(in the rows, 128 means zero)
One turn sends every row of this set to another row. A few are shown first. Where does it send the rows asked after them?
domik: [132 120 121 112 154 159 153 122  75 155 139 117 148 152 147 121  95 153
 112 125 137]
Ges: [110 113 168 149 147 117 120 139 117 151 108 120 160 124 142 107 119 127
  87 136 131]
Ged: [126 113 125 140 144 109 107 109 107 124 174 119 133 102 104 111 117  88
 135 125 136]
lupo: [121 152 105 150 121 155 140 100 153 141  99 146 119 100 143 135 128 124
 127 119 118]
nuti: [121 113 118 128 140 106  83 117 127 144 170 107 139  96 130 119 126 106
 148 127 144]
mon: [133 109 115 100 151 159 160 131  81 161 134 118 123 139 127 126  92 147
 112 133 151]
sigo: [155 149 158 103 103 134 119 124  86 136 150 139 114 132 161 136  93 154
 144 154 118]
sidup: [138 142 127  97 137 111 127 123  82 108 122 105 140 147 139 153  90 161
 132 134 123]
loto: [133 145 141 135 104 167 123 106 150 122 106 142 126 103 153 134 133 121
 130 155 114]
Taneg: [132 129 135 142 151 109 113 110 118 133 170 108 128  95 108 115 118  93
 137 117 154]
zet: [110 133 160 145 127  77 109 139 123 122  97 128 141 112 132 130 112 135
 104 131 113]
zarat: [146 134 105  99 139 132 167 145  98 171 137 126  80 115 132 127 109 147
 140 133 128]
sar: [126 118 131 151 157  90 127 152 121 165 105 125 133 112 144 107 141 126
 103 136 107]
mev: [154 125 149  90 107 133 113 123  89 140 140 138 106 132 144 148  87 160
 138 163 138]
vusu: [152 137 136 129 129 138 118 108 141  98  97 130 143 129 143 141 136 122
 133 160 104]
rut: [131 141 136  69 115 138 137 136 123 150 136 146  98 120 128 135  92 154
 152 119 141]
Ruf: [143 145  91 115 144 128 167 140  87 169 139 121  99 123 147 123 116 148
 137 122 110]
vel: [154 122 124 142 158 153 126  95 135 117  97 141 157 148 133 130 125 126
 116 132 119]
namup: [104 125 146 129 139 105 122 146 148 164 108 156 136 112 134  99 126 125
 114 102 113]
lal: [117 105 116 129 138 112  88 113 115 130 172 121 142 102 119 113 123  96
 142 131 135]
bavu: [129 126 132 137 147 112  99 112 129 145 172 104 131  91 127 118 125 104
 144 120 160]
Fuguz: [114 157 131  81 111 143 148 134 118 150 141 145 109 119 142 122  94 148
 151 102 122]
pum: [124 129 168 152 114  99 104 133 123 162 121 164 122 106 146 106 118 128
 109 139 107]
laniz: [153 130  98 166 153 148 140  95 131 149  99 149 130 122 138 131 130 127
 117 127 117]
zof: [136 117 114  92 139 116 133 128  82 120 116 112 123 146 121 158  86 163
 125 144 137]

Ruf moves to sigo
vel moves to lupo
Now find these:
zof moves to zarat
bavu moves to lal
pum moves to Ges

